Each path is a new rotation, seen through one point. The rows after it are directions, each followed by how far the rotation turns it, in deg/step (0 if it stays put).
Each turn is a multiple of 5 degrees from 10 to 175, or 0.
Each row of a path follows its step; steps can be skipped.
Rotation 1:
step 1: [-16  -4 -11 -10   5  -9  20 -11  -3   0  -4 -14   5  11  11  18  -7  12
  -6  -1  -2  -8  19   9  -9  -4   1  -1   9  -9   4 -16   1   4   8   4
   2  -7]
step 2: [  9  -4  -4  -2   9  -7   0   0  15  -2  -2 -13 -10 -18  -1 -11 -18   9
  -2  -7   2   0  -3   3   4  -7  -5  -7  10 -14  11 -17   0  -1  11   7
 -17 -21]
step 8: [  7  19  -8  14  -1 -16   7  -1   9   7  -2  -1  -2  14   3   3   2  13
 -10 -19   8  -7  21   7  -4   1  -9  -4  -2   6  10   4   4  13  13   7
  -8  -7]
step 9: [ -3  -7  -7   2   6  -8   5   3  -8  15 -11 -20  -6  -5  21   8 -15  12
   1   3  -9  12  15  10  -4   1   9  10  -6  -8  -3  -9  -3   9   6  13
 -14  -3]
step 10: [ -3  -1   1 -12   4 -17   7 -21   9  -2   1 -11  -1  -5  16   0  -7   5
   1  -4  16  -4   1  -6   4  13  -9   7  19  -7  12 -13   4   0  14  -9
 -14  -6]
step 12: [ 14  -4  -4  -4 -10  -6  20  -1  -7   1   2 -18   8   0  13  -1  -5  -1
 -13  -8  -4   1  18   4  11   8  -8 -10   0  -5  12   3  -2 -12  -1  18
   0 -19]
step 13: [  3  -4  11  -4   4  -6   5  -3   2  -6   2 -22  18   1  -2   3  -9  19
  -1   4  14   6  -2   5   8  -8  -3   3 -10 -19   4 -24  11   5  -3  10
  -3   3]
step 16: [  3   0  -3   4  12 -15  10   7   0   2   9  -7   1  12   8   6   1  11
 -24  -4  20  16  12   4  -5  -3 -13   2  -7  -5  -1   2 -11  -4  12  14
 -10   6]
step 17: [ 10  16 -17  -3  10 -10  -6  -9  12   8 -11  -8  -3   3   8  13  -4  18
  20  -9  -1  11   9   9  -3  -1   1   8  -2 -12   4  -7  11   5   8   8
  -9   5]
step 18: [ -3   6   0   5 -14 -13  -2  -3   0   3  -2  -3  -6 -11  18   1 -22   5
 -11  10   5  -7  14  -5  -3   2   1  14   4   2   3  -1   7  -5  26  -3
 -18  -7]
Speeds:
[ 1  1  0  2  5  3  4 -3  1 -1  4  4  3 -7  1 -5  4  0 -3 -7 -2 -1 -2  2
 -3  1  2 -3 -3 -1  0  1 -5 -7  3 -2 -1  2] | 85
[ 4 -2 -2 -1  1 -6  0  1  1  0 -1  8  1 -5 -5 -4  1 -2  1  0  1 -2  2 -3
  1  6 -6  2  1  0  5 -1 -2  5  0  6  0 -1] | 175
[-2 -1 -2  2  2  3 -4  4  1  0 -5  0 -1  3 -2 -5 -2  1 -4  3  2  1 -3 -2
 -2  6 -1 -1  2  1  7  3  1 -6 -2 -7 -3 -3] | 90
[ 1  4 -3 -1 -1  0 -7  2  1 -4  4  2 -4  0  2 -1  3  5 -1  1  0  2  0  1
 -4 -3 -3  6 -3  1  0  6  3 -4  2  4 -1  6] | 35
[ -1   7  -1  -3   0   3  -1  -4   3   4   0  -2  -2   2 -10   4  -1   1
   3  -1  -1  -1   0  -2  -7   0  -4  -1   0   2   1  -5  -2  -2   4   0
   4  -2] | 115
[ 0  2  9  4 -1  0 -4  3  3  1  3 -2  4  4 -3 -4  2  4 -3  0  4 -3  1 -1
 -1 -2 -1 -3  4 -2 -3  2 -4  6  4  0 -3  3] | 135
